In the data rows, the value 50 means zero.
Here are some numbered points:
[40 73 74 73 53 47 38 34 48 62 42 54 46 55 18 53 28 33 76 61 58 46 27] 0
[41 68 63 61 46 45 38 38 59 77 56 66 52 56 19 55 30 35 77 61 59 47 29] 1
[44 73 69 63 48 46 37 35 51 66 46 64 56 58 19 56 32 37 79 63 60 47 29] 2
[41 68 62 60 45 51 60 57 61 67 43 55 43 52 19 56 31 37 78 62 60 46 29] 3
[50 85 81 70 49 45 35 30 46 63 43 57 47 54 18 55 31 37 79 60 57 44 26] 4
[40 68 63 60 48 48 43 42 58 71 48 58 47 56 20 57 32 38 83 72 76 67 48] 5
[40 67 61 60 46 45 38 36 53 70 50 61 50 56 22 61 38 45 86 66 62 48 29] 6
[35 63 60 59 44 42 34 32 52 76 64 84 73 72 27 57 32 36 78 63 59 44 25] 7
[41 68 64 61 47 45 37 33 50 65 44 58 52 62 28 63 39 50 96 79 70 51 30] 8
[40 68 65 63 49 45 35 31 47 64 42 55 46 58 34 81 58 55 85 63 59 45 28] 9
[42 69 65 62 46 45 35 31 49 66 49 69 64 72 29 59 33 37 78 61 59 46 29] 10
[38 66 62 60 46 45 36 33 49 62 44 67 72 80 31 58 31 36 79 63 59 45 26] 11
[38 64 62 59 46 44 36 34 54 79 68 84 68 66 24 57 31 34 76 61 59 44 27] 12
[38 66 61 59 45 45 37 36 59 83 68 78 60 59 19 55 30 36 78 63 61 47 29] 13
[41 67 63 61 46 45 37 32 49 64 44 57 52 68 40 79 49 48 84 64 60 46 28] 14
[41 69 68 69 59 59 47 37 49 63 43 59 56 68 33 65 35 37 78 62 59 46 29] 15
[40 68 63 62 47 45 38 33 50 67 48 65 59 66 27 63 42 52 94 72 64 48 28] 16
[43 68 65 60 46 46 37 34 51 66 47 57 45 55 20 62 45 56 99 82 74 52 32] 17
[39 66 61 60 45 44 36 33 50 65 49 73 74 77 28 58 32 36 79 61 59 46 28] 18
[39 67 61 59 47 47 41 45 68 88 63 65 50 55 19 55 31 36 77 61 58 46 29] 19
[39 67 64 61 47 46 38 33 50 65 45 61 54 65 32 73 51 57 96 73 65 47 28] 20
[41 67 63 61 46 45 35 30 48 63 48 72 71 74 27 57 29 34 77 60 60 47 29] 21
[41 68 63 61 50 53 49 46 60 71 47 57 45 52 17 54 31 36 77 60 57 45 28] 22
[41 68 64 62 46 43 34 30 48 63 47 72 77 87 37 59 31 34 77 60 58 45 27] 23
[40 68 63 61 45 44 37 33 51 66 44 56 45 53 20 61 43 59 99 84 71 49 28] 24
[40 70 70 76 69 70 56 43 54 66 44 57 45 52 17 54 29 34 78 60 57 45 26] 25
[39 66 61 60 46 45 38 36 54 75 56 67 55 57 20 55 30 36 78 62 60 47 28] 26
[40 72 75 81 69 66 51 39 50 63 42 55 47 55 19 56 31 35 77 60 57 44 27] 27
[41 68 64 61 47 44 35 32 49 64 43 59 61 78 36 63 30 36 78 61 59 45 28] 28
[39 67 63 61 47 49 54 60 70 72 43 54 45 54 18 54 29 34 77 59 57 43 26] 29
[41 66 62 59 44 45 36 32 51 64 43 55 46 58 27 70 49 56 94 72 65 48 30] 30
[40 67 63 60 46 45 37 33 49 64 44 59 52 62 27 61 34 38 79 64 71 68 47] 31
[41 69 64 62 45 43 36 32 50 67 45 57 46 53 19 58 39 58 99 96 83 56 32] 32
[41 68 63 60 46 44 35 32 47 63 42 55 46 57 27 74 62 72 99 79 65 48 28] 33
[40 67 62 60 46 44 36 32 52 72 60 78 62 60 20 55 32 41 86 73 71 55 35] 34
[40 66 62 60 45 45 35 31 48 62 43 56 51 64 31 67 37 41 85 67 64 50 30] 35
[41 78 90 83 53 46 37 35 52 65 43 56 47 56 21 57 31 36 78 62 59 47 29] 36
[41 69 63 60 47 46 41 42 59 72 46 54 44 52 18 58 36 48 95 80 75 57 35] 37
[39 66 63 60 46 44 37 33 50 65 44 59 54 69 36 70 39 40 79 63 63 49 31] 38
[41 70 69 74 62 61 50 42 59 77 56 64 50 55 19 55 31 37 80 62 60 46 28] 39
[40 68 64 62 48 46 38 34 51 65 43 55 45 54 23 75 62 55 87 65 60 46 28] 40
[40 67 62 61 46 45 38 33 49 63 41 54 45 55 26 75 64 72 99 73 62 46 27] 41
[41 68 63 60 47 45 36 32 47 62 41 54 44 52 18 59 40 55 99 91 85 65 39] 42
[60 91 73 60 43 42 34 31 49 64 43 55 46 54 20 55 28 35 77 62 60 46 28] 43
[40 68 71 84 67 61 50 41 53 65 42 56 46 54 20 55 30 36 77 61 59 46 29] 44
[41 67 64 61 46 46 37 34 51 65 47 65 64 71 28 59 31 36 78 59 58 45 28] 45
[41 68 62 60 49 60 68 57 57 64 43 54 44 52 18 56 31 37 79 62 60 47 29] 46
[40 67 63 60 45 45 37 34 50 64 44 61 63 79 40 66 33 36 78 61 58 45 28] 47
[43 73 70 70 53 49 39 34 55 72 50 59 47 54 18 56 30 36 79 62 59 46 27] 48
[48 82 79 76 55 49 39 33 49 63 41 52 42 52 19 56 31 36 78 62 59 47 29] 49
[36 65 63 61 47 45 37 43 72 91 60 60 45 53 21 58 32 38 79 62 59 45 26] 50
[39 66 63 60 46 44 37 34 51 66 44 56 49 61 32 69 38 40 83 69 64 46 28] 51
[40 74 80 74 50 45 37 35 53 69 50 65 54 60 22 58 31 36 78 62 59 46 28] 52
[58 77 65 61 46 45 37 33 48 63 42 54 44 53 19 57 36 45 86 67 61 46 29] 53
[40 67 62 60 45 44 36 33 53 77 70 83 57 55 20 55 30 35 77 61 58 46 29] 54
[39 66 62 60 45 44 37 33 51 67 52 78 75 73 26 59 32 37 79 63 61 47 29] 55
[39 68 67 73 67 64 48 38 54 72 53 62 49 55 19 54 30 35 77 62 59 45 27] 56
[41 68 63 62 46 44 37 33 52 69 50 65 52 56 21 59 38 50 95 76 68 50 30] 57
[40 67 63 61 47 46 38 38 59 80 62 74 57 59 21 55 30 35 77 61 60 47 29] 58
[40 68 63 61 48 48 52 60 65 66 41 53 44 53 19 56 32 39 85 73 71 55 34] 59
[41 67 63 62 47 46 39 35 56 86 79 74 46 49 15 54 30 36 78 62 61 47 28] 60
[40 67 62 60 45 45 45 55 72 73 43 54 44 53 19 57 35 44 89 71 64 48 28] 61
[41 67 64 61 47 45 35 33 48 65 47 65 61 71 32 62 33 36 77 60 59 45 27] 62
[41 68 62 60 46 44 36 38 62 79 52 58 48 58 27 68 43 43 80 62 59 47 29] 63
[41 67 61 59 45 45 40 44 72 96 70 72 52 53 17 54 28 36 78 63 60 47 30] 64
[45 76 73 71 53 48 38 33 48 63 43 57 50 62 29 65 37 39 80 63 59 46 28] 65
[41 68 64 61 47 48 46 52 65 71 44 55 45 54 20 57 31 36 77 60 59 46 28] 66
[39 66 62 60 49 57 58 58 70 77 47 55 45 51 18 54 30 36 78 62 58 45 28] 67
[40 67 64 62 47 45 37 36 57 76 55 66 59 64 24 58 31 36 79 61 58 45 27] 68
[40 66 62 61 46 44 35 31 51 81 80 84 53 53 17 55 32 38 80 64 59 47 28] 69
[45 80 74 64 47 45 36 33 51 67 49 63 54 60 23 58 31 36 78 62 59 45 28] 70
[39 66 63 60 47 46 39 39 58 74 52 64 59 69 29 59 30 35 78 61 59 46 28] 71
[39 66 62 61 46 45 37 33 50 65 45 59 57 75 42 69 35 37 79 62 59 45 27] 72
[41 74 83 95 81 64 42 33 48 61 40 53 44 53 19 56 32 36 79 63 58 46 28] 73
[40 67 64 62 48 46 38 34 49 65 43 55 46 54 19 56 34 45 97 91 94 75 46] 74
[38 66 64 66 56 54 42 33 48 62 41 53 44 54 20 60 37 44 86 67 61 45 26] 75
[40 67 63 60 45 44 37 34 54 74 56 68 53 57 21 59 39 49 91 72 65 47 29] 76
[47 75 67 62 46 45 37 34 50 65 44 56 49 60 33 76 50 48 83 62 58 45 28] 77
[40 68 65 65 57 62 58 51 61 70 44 55 45 53 18 57 32 39 81 62 60 45 28] 78
[38 66 63 61 48 49 43 45 62 73 48 56 45 52 17 57 35 48 92 71 63 45 26] 79
[40 66 62 60 46 46 37 35 57 82 71 77 57 58 20 58 31 36 78 60 58 45 28] 80
[39 66 62 60 45 43 34 31 52 77 73 96 79 70 25 58 30 36 78 61 61 46 28] 81
[40 67 62 61 46 45 41 45 73 98 76 79 59 59 20 57 32 37 78 59 57 44 27] 82
[44 78 76 68 49 46 40 35 52 67 44 57 47 54 19 55 30 37 79 62 61 46 29] 83
[40 66 61 60 46 49 52 67 89 89 52 54 45 53 17 54 29 35 79 62 60 46 27] 84
[41 70 68 70 54 51 40 34 50 64 45 60 57 70 36 69 37 37 77 60 58 46 28] 85
[61 89 74 65 51 50 42 39 53 68 45 56 46 54 18 55 31 35 78 61 59 46 29] 86
[39 69 71 74 60 50 39 34 49 64 41 54 45 54 18 55 31 38 82 69 69 52 31] 87
[41 70 68 68 54 52 42 35 50 69 53 61 46 53 19 55 30 35 77 60 58 44 27] 88
[41 67 62 61 45 44 36 33 53 74 63 84 73 74 34 64 35 38 79 64 62 48 30] 89
[39 67 62 61 49 50 60 77 75 69 41 52 43 52 19 56 31 35 78 62 59 47 29] 90
[41 68 64 61 47 48 43 45 67 84 60 68 53 57 21 59 36 44 89 74 72 57 35] 91
[41 70 72 74 59 59 46 35 49 63 40 53 43 53 19 54 29 34 76 61 58 46 29] 92
[38 65 62 58 44 44 39 42 64 82 58 65 55 64 25 59 30 36 78 61 59 45 27] 93
[41 69 65 61 46 46 39 40 62 76 51 62 53 63 29 63 35 38 78 61 58 45 28] 94
[40 66 62 63 58 65 50 35 48 62 40 53 44 53 19 59 39 48 90 70 63 47 30] 95
[41 69 63 61 46 44 36 32 49 63 42 54 45 56 25 68 51 61 99 80 69 51 30] 96
[41 68 64 62 47 45 36 32 48 62 41 54 47 61 35 76 52 52 86 66 61 46 29] 97
[42 70 69 73 62 62 50 41 54 67 44 57 47 54 19 56 31 38 82 67 69 57 39] 98
[42 67 63 59 45 46 39 40 63 79 56 69 61 69 30 62 34 37 78 62 59 47 31] 99
[39 66 60 57 44 42 36 33 49 64 43 55 45 56 24 66 48 56 99 75 66 49 28] 100
[41 68 63 59 44 44 37 34 53 79 75 88 65 63 23 57 31 36 79 63 61 48 30] 101
[41 69 65 62 47 45 37 34 50 65 44 56 48 64 45 88 48 41 80 63 60 46 28] 102
[44 69 64 63 53 61 58 52 61 69 43 55 44 52 18 54 30 36 79 63 61 49 31] 103
[40 68 62 59 45 45 40 40 63 82 60 67 52 56 20 58 31 37 80 61 59 46 28] 104
[43 72 71 76 65 58 43 39 59 71 43 54 45 52 18 56 31 37 79 60 58 47 30] 105
[71 99 77 63 47 45 37 34 50 66 45 56 46 54 18 55 31 36 79 62 59 46 28] 106
[73 99 77 64 46 45 38 34 50 64 42 55 46 54 19 55 30 36 77 60 57 44 26] 107
[42 68 64 62 50 53 49 45 56 67 46 60 52 62 25 60 34 38 80 63 60 47 30] 108
[42 69 64 63 56 66 70 74 85 88 55 59 45 51 17 55 31 39 80 61 59 46 30] 109
[40 68 64 61 47 45 37 34 57 85 79 91 64 59 18 55 31 38 83 65 60 47 28] 110
[39 66 63 63 55 64 51 36 49 64 43 55 45 54 20 58 33 39 82 66 64 49 30] 111
[41 69 65 62 48 46 37 32 49 62 41 53 42 51 17 55 31 37 78 62 64 56 42] 112
[41 69 68 70 57 51 38 33 49 63 42 55 46 55 20 58 37 47 92 72 65 49 30] 113
[42 68 62 59 46 44 37 33 49 64 44 56 50 67 43 87 60 57 88 63 60 46 29] 114
[40 66 62 58 46 44 35 31 46 63 44 61 58 74 47 83 52 49 84 64 60 45 28] 115
[41 67 62 60 47 48 44 43 63 84 67 76 56 56 19 56 31 37 79 61 59 45 29] 116
[49 89 81 66 47 46 36 33 49 62 42 53 45 54 19 56 31 36 78 62 59 46 29] 117
[41 68 65 63 48 47 38 34 49 66 45 58 51 60 26 62 36 43 88 75 75 60 38] 118
[42 68 63 64 59 60 46 40 56 67 43 55 44 52 17 54 30 35 78 61 60 47 29] 119
[40 67 65 77 73 59 41 33 48 64 42 55 46 52 17 53 28 34 77 60 58 46 28] 120
[41 68 63 61 47 46 38 34 50 65 45 61 63 82 47 75 40 39 79 62 60 47 29] 121
[59 84 65 60 46 43 36 32 49 65 43 55 43 51 16 53 29 34 76 61 58 47 29] 122
[41 68 64 61 46 45 37 33 51 65 43 55 46 56 27 78 66 66 99 76 66 49 30] 123
[42 69 63 60 45 44 37 34 51 69 51 67 59 65 30 66 40 42 80 62 59 46 30] 124
[39 66 62 58 44 42 36 33 51 64 42 55 45 54 19 56 33 42 91 80 82 66 43] 125
[42 68 64 62 46 46 37 34 51 64 43 55 44 53 18 57 36 47 99 87 83 62 35] 126
[39 66 61 60 47 47 38 35 56 79 70 88 74 73 28 60 31 36 76 60 58 46 29] 127
[41 68 62 61 47 45 39 39 62 86 66 72 55 58 21 56 31 37 78 62 60 47 30] 128
[41 68 63 61 48 50 51 55 74 87 60 66 51 57 20 56 32 37 79 62 58 45 28] 129
[40 67 63 61 46 44 35 32 50 70 60 77 58 57 21 59 38 47 92 74 68 51 30] 130
[40 68 63 60 47 45 37 35 59 86 78 91 67 64 21 57 32 38 82 64 60 46 28] 131
[41 69 72 83 78 64 41 34 49 64 42 54 45 54 18 55 31 36 77 61 58 44 28] 132
[40 67 62 60 46 45 37 34 50 65 43 54 44 52 18 57 37 48 95 80 72 52 30] 133
[40 70 70 76 68 68 56 45 55 65 43 54 46 54 19 57 31 37 79 62 59 46 28] 134
[42 69 64 61 47 46 38 33 50 66 48 67 64 73 33 64 34 39 80 65 63 52 36] 135
[41 67 62 60 45 45 37 32 49 64 42 55 45 52 20 59 40 55 99 82 75 57 35] 136
[39 64 61 60 45 45 37 32 48 64 44 62 66 91 51 69 32 35 79 62 61 47 28] 137
[38 67 64 61 47 45 36 33 50 65 45 62 60 77 47 78 43 42 80 62 58 43 26] 138
[38 67 63 59 45 43 35 32 48 63 44 59 57 74 45 84 52 48 84 63 58 43 26] 139
[39 67 63 61 53 65 67 55 57 66 43 54 44 52 17 55 31 35 79 62 58 47 29] 140
[38 68 67 70 61 60 46 40 62 80 52 56 45 53 18 55 29 35 78 62 58 45 27] 141
[42 68 64 62 48 46 39 34 49 66 43 56 47 54 20 55 31 37 83 74 70 49 29] 142
[41 69 65 62 48 48 43 46 67 78 51 56 46 54 20 57 31 36 79 62 62 54 39] 143
[40 67 63 60 46 44 36 32 49 67 53 64 46 54 19 59 39 48 89 66 61 46 30] 144
[37 65 61 60 45 44 36 34 54 74 54 64 53 64 33 70 41 42 80 63 60 45 27] 145
[38 67 64 62 53 62 66 67 75 76 46 54 43 53 18 56 31 37 80 61 57 42 25] 146
[41 68 64 62 47 49 47 54 78 92 62 65 50 56 21 57 32 37 79 62 60 47 28] 147
[39 66 61 59 45 45 38 34 53 74 58 77 70 74 33 64 33 36 78 61 58 45 27] 148
[41 68 64 63 47 46 38 36 60 79 53 59 47 53 20 57 36 46 87 67 61 46 28] 149
[41 67 64 63 54 60 49 38 51 65 44 57 45 54 19 56 35 46 90 70 64 48 30] 150
[39 66 62 61 47 44 36 34 55 80 67 83 70 68 26 59 31 38 80 62 60 46 27] 151
[40 68 63 62 48 45 36 32 48 64 45 55 46 55 23 68 52 58 94 70 62 46 28] 152
[40 67 63 62 47 48 43 42 56 65 43 56 45 55 25 69 42 40 79 61 59 46 28] 153
[41 68 64 61 46 44 37 32 50 63 41 56 46 58 28 69 50 56 97 74 65 49 29] 154
[41 66 63 61 46 47 37 33 49 62 40 53 43 52 18 55 35 45 96 90 95 82 55] 155
[41 68 63 61 46 44 38 46 84 97 54 55 44 53 18 55 31 37 80 64 61 47 29] 156
[41 68 65 61 46 46 37 34 50 66 51 65 51 54 17 56 32 39 82 65 63 48 31] 157
[39 68 65 69 58 49 38 34 50 64 44 55 46 53 19 56 31 37 81 67 67 58 42] 158
[45 80 90 91 67 55 40 35 49 62 40 53 45 55 19 56 31 35 78 62 59 46 30] 159
[64 92 75 65 47 45 37 34 51 65 44 54 45 54 18 56 30 35 78 62 60 47 29] 160
[53 78 69 62 46 45 37 34 50 64 42 55 49 62 32 73 48 49 86 66 60 46 29] 161
[57 87 89 81 54 46 38 34 51 66 43 54 45 53 18 56 31 35 79 61 59 47 30] 162
[40 67 63 62 48 46 38 32 49 64 44 62 61 79 49 83 48 44 80 61 58 46 29] 163
[41 66 64 62 47 46 37 34 48 63 45 63 65 84 54 88 54 50 86 65 62 47 29] 164
[39 67 63 63 57 59 42 35 51 71 60 65 47 54 20 56 30 36 77 60 58 44 27] 165
[37 64 61 59 44 42 34 32 50 71 59 80 70 69 26 57 31 36 78 62 59 45 26] 166
Which five points above are nearest to each new point by angle? Their numbers follow each, nearest first.
[41 71 70 68 50 46 37 34 48 63 42 56 50 61 28 63 35 37 78 61 59 47 28] 65 70 52 83 2
[40 68 64 62 47 46 43 46 58 68 44 55 45 53 20 68 53 44 78 61 59 47 28] 153 40 63 6 79
[39 68 76 82 55 45 37 34 55 75 56 67 53 57 20 56 31 35 77 61 58 45 28] 52 48 88 36 68
[37 68 65 63 49 48 39 39 70 91 59 58 46 53 18 55 29 35 78 61 57 43 25] 50 19 104 156 1
[55 94 90 76 52 46 37 34 49 64 43 53 46 54 18 57 31 37 78 61 58 45 29] 162 117 4 49 160
[39 66 63 62 47 46 39 35 52 66 44 60 54 68 36 71 42 43 81 62 59 45 27] 38 72 14 51 145
[37 65 63 64 58 64 58 47 56 67 42 53 43 52 18 55 31 35 79 61 57 43 25] 78 140 103 119 25
[41 68 64 63 47 45 36 32 50 71 57 73 58 57 20 56 31 37 79 62 60 46 27] 26 68 58 157 1
[63 79 64 60 45 43 36 32 49 63 43 55 45 54 19 57 36 45 88 68 61 47 29] 53 122 43 160 106
[40 68 64 61 47 48 44 38 50 63 41 54 44 53 19 59 36 45 88 68 62 46 28] 75 113 150 133 142
[44 72 67 63 48 45 37 32 49 64 43 54 44 53 19 59 36 47 96 85 81 63 39] 126 42 125 136 118
[41 69 64 61 46 44 35 32 50 68 59 82 71 66 21 55 29 34 76 60 58 47 29] 166 55 7 12 151
[38 65 61 58 44 44 36 33 50 65 44 57 46 54 20 56 34 41 88 77 77 63 41] 125 126 118 74 133
[40 66 63 60 45 43 35 32 53 74 65 87 77 76 33 63 33 36 78 62 60 46 28] 89 127 148 7 81
[37 68 62 60 48 45 37 33 49 63 43 55 44 54 19 56 36 48 98 86 81 60 36] 126 42 136 133 32
[41 68 62 59 45 44 38 34 52 72 57 76 69 72 30 61 33 37 79 62 58 46 29] 148 55 166 89 7
[40 67 63 61 46 46 37 32 48 63 42 55 46 54 21 58 35 45 88 73 74 63 46] 125 118 126 42 74
[38 67 64 62 48 46 38 37 62 81 54 58 46 54 20 60 38 45 86 66 59 44 27] 149 63 6 79 104
[39 66 62 60 46 48 45 48 71 81 50 56 43 53 19 57 30 34 77 59 57 45 27] 66 50 156 22 143
[39 67 62 60 45 44 36 32 49 66 53 76 58 55 18 56 34 44 91 77 71 53 31] 130 34 57 76 157
[40 68 63 61 46 45 37 33 50 66 47 63 57 66 29 64 41 51 95 75 65 48 28] 16 8 20 57 35
[40 67 62 60 45 45 37 34 53 68 49 66 62 73 35 65 35 38 81 66 65 53 35] 135 38 10 124 62
[43 69 64 61 46 44 36 34 54 91 78 65 44 52 19 57 34 39 81 62 59 47 29] 60 128 80 69 104
[40 67 62 61 46 45 37 31 48 63 42 54 45 54 21 67 53 60 90 63 59 46 28] 152 40 30 154 100
[42 68 64 62 48 45 37 34 50 67 47 64 62 82 54 93 63 55 88 65 61 48 30] 164 115 163 139 114
[40 67 63 62 46 44 36 33 51 67 55 80 64 58 19 56 32 37 78 61 58 46 28] 166 26 54 12 55
[63 85 73 64 49 49 42 41 59 73 49 59 47 54 18 55 31 35 77 60 58 45 28] 86 160 106 107 122
[43 70 64 61 46 44 39 42 60 70 46 60 52 63 29 64 38 41 80 62 59 46 29] 94 63 124 6 71
[39 67 63 62 48 46 37 31 49 68 53 68 56 58 19 55 29 34 77 60 57 45 27] 26 157 2 68 1
[39 70 72 70 52 47 36 32 49 64 44 56 47 57 22 63 39 43 83 63 59 45 27] 65 75 113 83 48
[54 95 93 82 56 46 37 34 50 65 44 56 46 54 20 56 30 36 77 59 58 44 28] 162 49 4 36 117
[41 67 62 61 46 46 39 38 59 75 53 61 49 59 29 69 43 44 82 62 60 47 29] 63 145 94 6 149
[41 68 63 61 45 44 37 34 49 64 42 54 45 55 21 60 39 49 93 75 67 50 30] 133 24 8 136 17
[41 68 64 61 46 45 37 34 49 63 42 54 45 54 20 58 36 45 90 75 67 49 29] 133 142 113 8 57
[40 68 63 61 47 51 57 51 54 65 42 53 44 53 21 60 36 40 80 61 58 45 27] 3 78 46 22 103
[42 68 64 62 47 46 37 33 50 64 44 57 52 69 42 79 48 45 82 63 60 46 29] 14 139 102 115 138
[39 68 63 65 55 59 55 48 58 67 44 54 44 52 18 55 31 36 78 60 57 45 26] 78 103 22 119 140
[43 72 75 78 59 51 37 32 49 63 43 55 47 57 26 65 39 41 81 62 60 48 30] 65 36 49 87 159
[49 93 99 97 66 50 36 31 48 63 43 54 45 54 18 55 30 35 77 61 57 45 28] 159 162 36 49 73
[40 67 63 62 48 47 39 35 51 65 43 55 44 52 18 57 37 48 92 73 66 48 29] 133 113 24 57 142
[52 78 65 61 46 44 36 32 49 64 43 54 44 52 18 56 36 45 89 71 64 49 29] 53 142 133 113 144
[39 66 64 64 54 61 58 54 64 70 45 57 51 64 27 59 33 37 80 63 60 46 28] 78 108 103 67 140
[41 69 69 68 50 45 36 33 48 64 42 54 45 55 21 60 38 46 92 74 69 52 31] 113 133 8 142 118
[41 68 64 61 46 45 40 40 65 86 65 73 56 59 21 58 32 36 79 63 66 59 40] 128 58 13 91 116
[45 78 75 73 57 49 38 33 49 64 41 54 45 54 20 57 33 38 81 63 59 46 28] 49 83 0 4 65
[41 68 63 61 49 54 55 60 73 78 49 55 44 53 18 54 31 37 79 63 59 45 27] 67 29 146 84 66
[55 78 65 59 44 44 36 34 51 65 44 56 47 54 19 55 29 35 76 62 59 47 29] 122 43 160 53 83
[50 78 67 61 45 44 36 33 50 65 43 55 45 53 19 59 40 53 93 69 61 46 29] 53 144 152 24 113
[38 66 63 60 46 44 36 33 50 65 43 56 47 55 21 58 32 39 87 73 67 47 28] 142 133 6 157 51
[40 66 64 66 62 61 43 37 52 66 43 54 45 53 18 56 31 35 78 61 59 46 29] 119 92 105 120 111
[42 69 64 60 45 45 37 33 52 70 52 66 55 61 28 71 52 61 99 77 67 49 32] 20 16 30 154 96
[37 67 65 68 60 59 44 33 48 62 40 52 43 53 18 55 31 36 79 63 59 43 26] 92 119 75 111 120
[38 67 62 61 47 45 38 34 51 66 46 60 55 67 33 68 39 41 80 62 58 44 26] 38 124 145 72 51
[39 67 62 61 46 44 38 31 47 62 41 54 47 53 19 56 30 37 81 66 66 54 37] 112 142 158 157 87
[40 68 65 61 48 50 50 44 52 65 42 55 45 53 18 55 30 36 78 60 58 43 27] 22 119 66 108 88
[39 68 63 60 46 44 38 34 50 65 43 55 44 52 17 53 31 39 87 81 89 85 68] 155 74 125 5 31
[43 68 64 62 50 55 49 44 56 67 43 55 45 53 20 57 38 48 87 66 61 48 30] 150 79 95 75 113
[40 68 64 61 46 44 36 33 52 72 57 76 64 67 27 59 32 37 78 62 59 45 28] 166 148 151 10 68
[39 68 66 67 53 49 40 40 59 71 46 56 45 53 18 54 29 35 78 62 61 47 28] 48 22 88 119 141
[40 65 62 59 45 45 37 33 49 65 46 64 60 75 43 74 43 42 80 62 58 45 28] 138 121 72 163 38
[40 66 63 62 49 51 44 39 55 67 44 56 46 53 18 54 31 37 81 66 65 52 33] 142 157 119 22 87
[43 75 82 89 69 55 38 31 48 63 42 55 46 54 19 56 31 36 79 62 60 48 30] 159 73 132 44 92
[42 69 64 61 47 47 42 40 56 68 48 62 53 59 23 58 32 36 78 60 58 46 29] 2 68 108 1 26
[40 67 64 62 50 53 48 46 58 69 48 62 57 67 29 64 37 39 81 62 59 45 28] 108 94 71 99 68
[41 68 64 61 47 46 38 37 58 81 65 74 57 59 21 56 30 35 78 61 59 45 29] 58 80 13 128 116
[40 67 63 61 46 45 39 42 62 69 43 54 45 55 22 58 32 37 77 60 58 45 28] 66 22 48 153 94
[42 72 72 74 60 57 46 36 50 64 42 54 45 52 18 55 30 35 77 61 58 45 28] 92 105 27 44 0
[41 69 64 62 47 46 39 46 67 71 45 55 46 53 17 54 30 37 79 62 59 47 28] 66 22 143 61 79
[40 68 65 62 48 47 40 39 57 69 45 54 44 52 18 59 37 46 90 70 64 48 29] 79 6 149 133 37
[41 68 65 62 47 45 38 38 66 89 62 68 59 68 33 66 36 39 78 60 57 44 27] 99 93 94 128 68
[40 67 63 61 48 47 39 35 51 65 43 55 45 53 18 56 35 44 88 72 68 55 37] 133 142 37 126 118
[42 69 64 62 48 48 45 52 79 94 63 65 49 56 20 56 31 37 79 61 60 48 30] 147 129 19 64 156
[55 83 68 61 45 43 36 33 50 65 44 55 46 54 19 58 34 43 87 68 62 46 28] 53 43 122 160 117
[38 67 63 62 52 55 51 48 64 75 49 60 48 54 20 55 30 34 76 62 58 46 28] 22 66 67 141 78
[40 68 65 63 48 46 38 32 48 63 41 55 46 53 19 57 32 42 96 96 99 75 40] 74 155 125 126 42
[41 69 63 60 47 45 36 39 64 76 54 68 52 54 19 55 29 35 78 61 58 46 29] 1 104 26 58 68
[42 74 80 85 64 51 38 34 49 64 44 55 46 54 19 57 31 37 78 61 59 46 29] 159 36 49 0 92
[60 93 80 66 48 46 38 33 49 64 42 54 44 52 17 56 31 36 79 62 59 45 29] 160 117 86 43 106
[40 68 63 62 50 51 44 42 59 74 52 59 47 54 19 56 31 36 78 61 59 46 29] 22 1 48 88 141
[41 68 65 61 47 46 37 34 49 67 57 72 56 56 17 56 29 35 77 59 58 44 29] 26 157 1 2 68
[39 66 62 59 45 44 36 32 49 64 42 55 45 54 20 56 33 40 87 76 76 62 40] 125 126 118 133 74
[40 67 69 78 57 46 38 33 50 64 42 55 47 57 25 62 37 41 81 63 59 46 28] 65 87 113 75 0
[41 68 63 59 44 44 36 33 48 63 42 58 54 69 40 77 51 51 87 67 61 47 30] 14 115 139 97 20
[44 74 73 71 54 49 40 35 50 66 45 59 52 60 26 61 34 39 79 63 61 46 28] 65 52 83 70 48
[39 67 62 61 49 49 44 41 57 70 46 56 46 54 20 59 36 42 84 65 60 46 28] 79 149 6 153 108
[40 67 62 59 44 43 36 35 55 73 55 66 55 64 32 76 53 56 92 68 62 47 28] 20 16 145 14 30
[43 80 95 91 58 46 38 34 51 66 42 54 44 53 18 57 31 36 80 63 60 48 30] 36 159 162 49 0
[49 77 66 61 46 44 36 33 51 66 45 57 46 54 19 56 33 44 90 69 63 46 28] 53 142 6 144 157
[40 68 65 61 47 46 38 39 60 80 62 73 58 61 22 57 31 36 78 61 59 46 28] 58 128 13 80 104
[40 67 62 60 45 43 35 32 51 71 59 72 53 55 20 56 31 36 78 63 62 51 34] 26 157 1 58 54
[41 73 74 68 48 45 37 33 50 64 43 55 46 55 20 60 38 48 93 76 70 52 32] 113 133 8 17 118
[60 84 73 64 48 46 38 34 51 66 47 63 56 64 27 60 32 36 78 62 59 46 28] 70 160 86 43 106
[40 67 63 65 57 53 39 34 50 66 44 56 48 64 37 73 40 39 77 61 58 44 28] 85 15 65 38 51
[62 86 74 66 49 46 37 34 50 63 42 53 44 53 18 55 30 36 78 62 60 46 29] 160 86 43 122 106
[39 66 61 59 46 48 45 44 57 67 46 64 59 67 25 56 30 34 77 60 58 46 28] 71 108 45 68 94
[52 74 62 57 43 41 34 32 48 64 43 54 45 53 17 55 31 37 79 60 57 43 26] 122 53 43 4 2
[40 67 64 62 48 45 36 31 47 64 44 60 55 67 37 77 49 48 83 62 59 45 28] 14 139 115 97 77
[51 76 67 62 46 45 38 39 58 67 42 54 45 54 21 57 31 36 77 61 59 46 29] 83 122 86 48 117
[40 67 65 64 55 62 59 55 64 71 45 56 45 53 18 55 35 47 91 68 60 46 28] 78 103 140 67 46
[41 69 64 61 48 45 39 35 50 65 41 53 43 53 17 53 28 33 78 69 69 50 30] 142 112 87 157 83
